D: 3 groups of rows, each row roughly a mix of its group's hidden directions:
D (102 x 10):
[[ 61  28  10 -14 -42 -10  18 -26 -31  27]
 [ -2  24 -16  81  33 -16  11  -1  18  -4]
 [-65 -39   9  21  19   3 -30 -13 -37  13]
 [-12  49  -9  31 -26 -61  17 -22   7 -24]
 [ 31  26  15  37  45  32 -16 -28  25  37]
 [-13 -39  48   2  48 -10  31 -25  35   7]
 [ 26  45 -30 -37  13 -21 -18 -43  31 -24]
 [-39  16  20 -53 -15 -37  15  19  -7 -46]
 [ 11  63  10  34  45  13   0 -23  35  -1]
 [ 40 -39  -3  -3 -65  -2  42  -8   8   6]
 [-14  44 -47  44 -42  -9  10 -10  30 -11]
 [ -2  15  12  45 -42   6   6 -42  46  35]
 [-51 -17   9  50 -23 -18  34  19  32 -23]
 [  7 -24  -2 -59  18  49 -32  38  -3   2]
 [ 16  51   5  19  62  -5   7 -35  27 -14]
 [ -1 -38   6  57  32  14  22 -24  41  24]
 [-42 -32  45 -11 -10  45 -14  19 -37  18]
 [ 43  57 -18  -5   4 -20  -7 -52 -12  24]
 [ 38 -58  22  10  58  -7  11 -11  14  -9]
 [-26  16  18  75  -3 -33  14 -16  -6  28]
 [-11  61  -8  45  -4  32 -31   3  10  36]
 [ 13  54  -5 -26  44  -4 -27 -51 -15   8]
 [-48 -14   0  17  56   1  -9  22  49 -18]
 [ 51 -53  -8  11   0  24 -22  -2 -28  42]
 [ 55  65   6 -33   7  -8   5 -28   3  10]
 [-24 -47  24  17  38 -24  12  43  39  -8]
 [-16  30  57  -7 -35  34  12  37  23 -22]
 [-12 -20 -17 -18 -44 -44  38 -34  -2 -41]
 [-31 -42  21  12  40 -29  18  35  43 -11]
 [ 31  29 -32 -25   7 -63   3  14  21 -34]
 [ 19  26  24  33  39 -41   3 -47  14  30]
 [ 18 -41 -38  32 -23  28 -32  21 -16  42]
 [ 22 -24  34  48  16   1   0 -22 -37  51]
 [-41 -39 -12  51  19 -21   7  -5  49   7]
 [-11  18  -4 -35 -30  18 -21   9 -72 -26]
 [ 25  60 -31  26  -7   3  12 -35 -23  39]
 [-43   8 -50 -24 -29 -45  11  13  23 -25]
 [ -4 -25  69 -21  10  -5  12  51   6 -24]
 [-17 -43 -29  56   2 -18  12   5  50  12]
 [ 11   0 -31  46  48   9  37 -40  25 -11]
 [ 52  27  38 -16  45   6  -2   8  36 -28]
 [ 31  -2   1 -62 -22  27   9  48  10 -29]
 [  5  51 -36 -43 -32  -5  -3 -37 -31 -14]
 [-44 -52  42  43 -17   6  17   7  -1  19]
 [  7  54 -42 -13  42 -13 -38 -29   5   6]
 [-53 -36  -6 -36 -46   8  -8  -7  25 -32]
 [-44  -9 -46 -22 -47 -12   0  22  22 -38]
 [-15 -62 -38  15 -41 -14   8  39  -8  -4]
 [-11  38   1   8  67  -9 -13  38  31 -22]
 [  9   8  -6  56   7  18  12 -20 -32  63]
 [ 15   0  25 -75  16  -7  -8  -9 -47 -12]
 [ 51  53   8 -51  30   7 -10  -5   6   9]
 [ 49 -16 -39  18 -17  27 -17 -36 -19  42]
 [ 55 -54  -8  22 -12  12  29 -38   1  13]
 [ -9  -3  25  44  34 -28  15 -21  50  39]
 [ 28  21 -25  -1  -9 -37  31 -64  15 -27]
 [  0 -51  47 -47 -32  12  26 -21   2   4]
 [-23 -27 -18   8  14   9 -39  74 -17 -10]
 [-11 -22  -7  54 -40 -27  27  12  49  -5]
 [ 42  18  16  46  29  40 -20 -22  10  39]
 [ 23  40 -43  26  26 -27 -16 -45  14  26]
 [ -2  -8  11  33 -27 -49  49  14  -9 -48]
 [-12  -4  13  50  20 -26  31 -12  64  13]
 [ 29  -5  24  60 -12  23  41 -42   3  -5]
 [ 14  42 -31 -60 -25 -24  12  -4 -37  -3]
 [-14 -12  11 -20 -54 -43  14  43  -6 -39]
 [ 24 -36  32  38  -5  15  -2  35 -43  39]
 [ 61  40  23 -16  43  -6   9 -31  16   8]
 [ 41  26  34  18  26 -16  12 -46   5  48]
 [ 14 -17 -40 -31  -8  49 -12  52 -27 -14]
 [ 46  31 -38   6 -31 -26  12 -50   3  19]
 [-67 -43 -21  32 -21 -16   5 -13  16 -18]
 [ 66  36  10 -40 -14  17  -1  12 -36   7]
 [ 54  17 -51 -13   4  27   8 -16  16 -45]
 [ 31  -8 -65 -33  21  -6 -16 -45   5 -10]
 [-33  70 -28 -19   6 -14 -31   9 -16 -25]
 [-19  10  38  46  23   4 -14  10 -14  65]
 [ 49  18 -23 -47  49 -19 -20 -18  10 -15]
 [ 18  14 -36  12 -60  32 -16 -28 -33  24]
 [ 22  14  22 -65   5   6 -11 -10 -58 -15]
 [ 25  22 -16 -29 -33  -3  -6 -57 -51   6]
 [-29 -24  26  13  45 -32  25  11  56  -9]
 [ 54 -45 -15   5 -21  22   6 -19 -52   9]
 [-38 -25  43  21  -8  36 -13  57  -1  12]
 [-33  -5  21   2  42 -39  30  15  48 -33]
 [ -4 -55  10  46 -44  23  28 -20  -2  17]
 [ -7 -31  39  59  29  14 -10   2  45  -7]
 [-11 -39  38  16 -30  14  42  47 -19 -22]
 [ -3  12   8 -54  -8 -26 -11  21  31 -63]
 [ 26  -3   2 -77  23 -23   1 -13 -31  23]
 [-17   0  30 -10  20  19 -42  34 -62  22]
 [-40  30 -25  12  55   6  23 -29  36 -14]
 [ 45  57 -34 -18  32   5 -29  -7  19 -13]
 [-44  35  42 -54  12 -24   6  -7  13 -20]
 [ -3  -8   0  37   8   1  11 -51 -20  68]
 [-47 -17 -22 -53 -28 -43 -19 -12   0 -19]
 [ 29 -17  26 -47  11  16   6 -56 -38  17]
 [ 58 -40 -16   8  26  14 -11 -33  -4  45]
 [-68 -39  -7  25 -42  -3  -4  17 -16  11]
 [  8 -79   3  40  -8  11  28   2  22   6]
 [ -1   6 -18   7  -2  13  28  48  42 -62]
 [  4  45 -39 -49 -34 -25  10  -2 -39  -3]]

one row of each group, then the others: which group is each in?
[-51   4  64  37  22  -4   2   8 -22  14]
<59>
[-25  -1 -28  70 -22   7   4  14  46  11]
<5>
[-10  12   5 -49  -9 -21 -17  38  22 -62]
<94>

[ 43  56   8 -38 -26 -33 -28 -10   2   3]
<5>
[ 39  -8 -19  31  -3 -25  27 -28  58  30]
<59>
[  6 -13 -43   4  27 -13  34 -65  31   8]
<5>
[-27  -3  42   7  29 -39  29  16  51 -26]
<5>
[ 17 -20 -25 -63   3 -31   2  -9   8 -54]
<94>
[ -5 -41 -36 -21 -37 -21   0  48 -34 -25]
<5>
[-16  37  15  -9 -31  41 -21  26 -57 -16]
<5>
[-11 -36   2 -60 -35  27 -17  29 -31 -16]
<59>
[ 24 -29 -10  28  54  15 -28 -20  49 -18]
<94>
[ 51  15 -26  16  41 -15  22 -50  26  -2]
<5>
[  1  41 -32 -17 -31 -51  24 -29 -36   6]
<94>
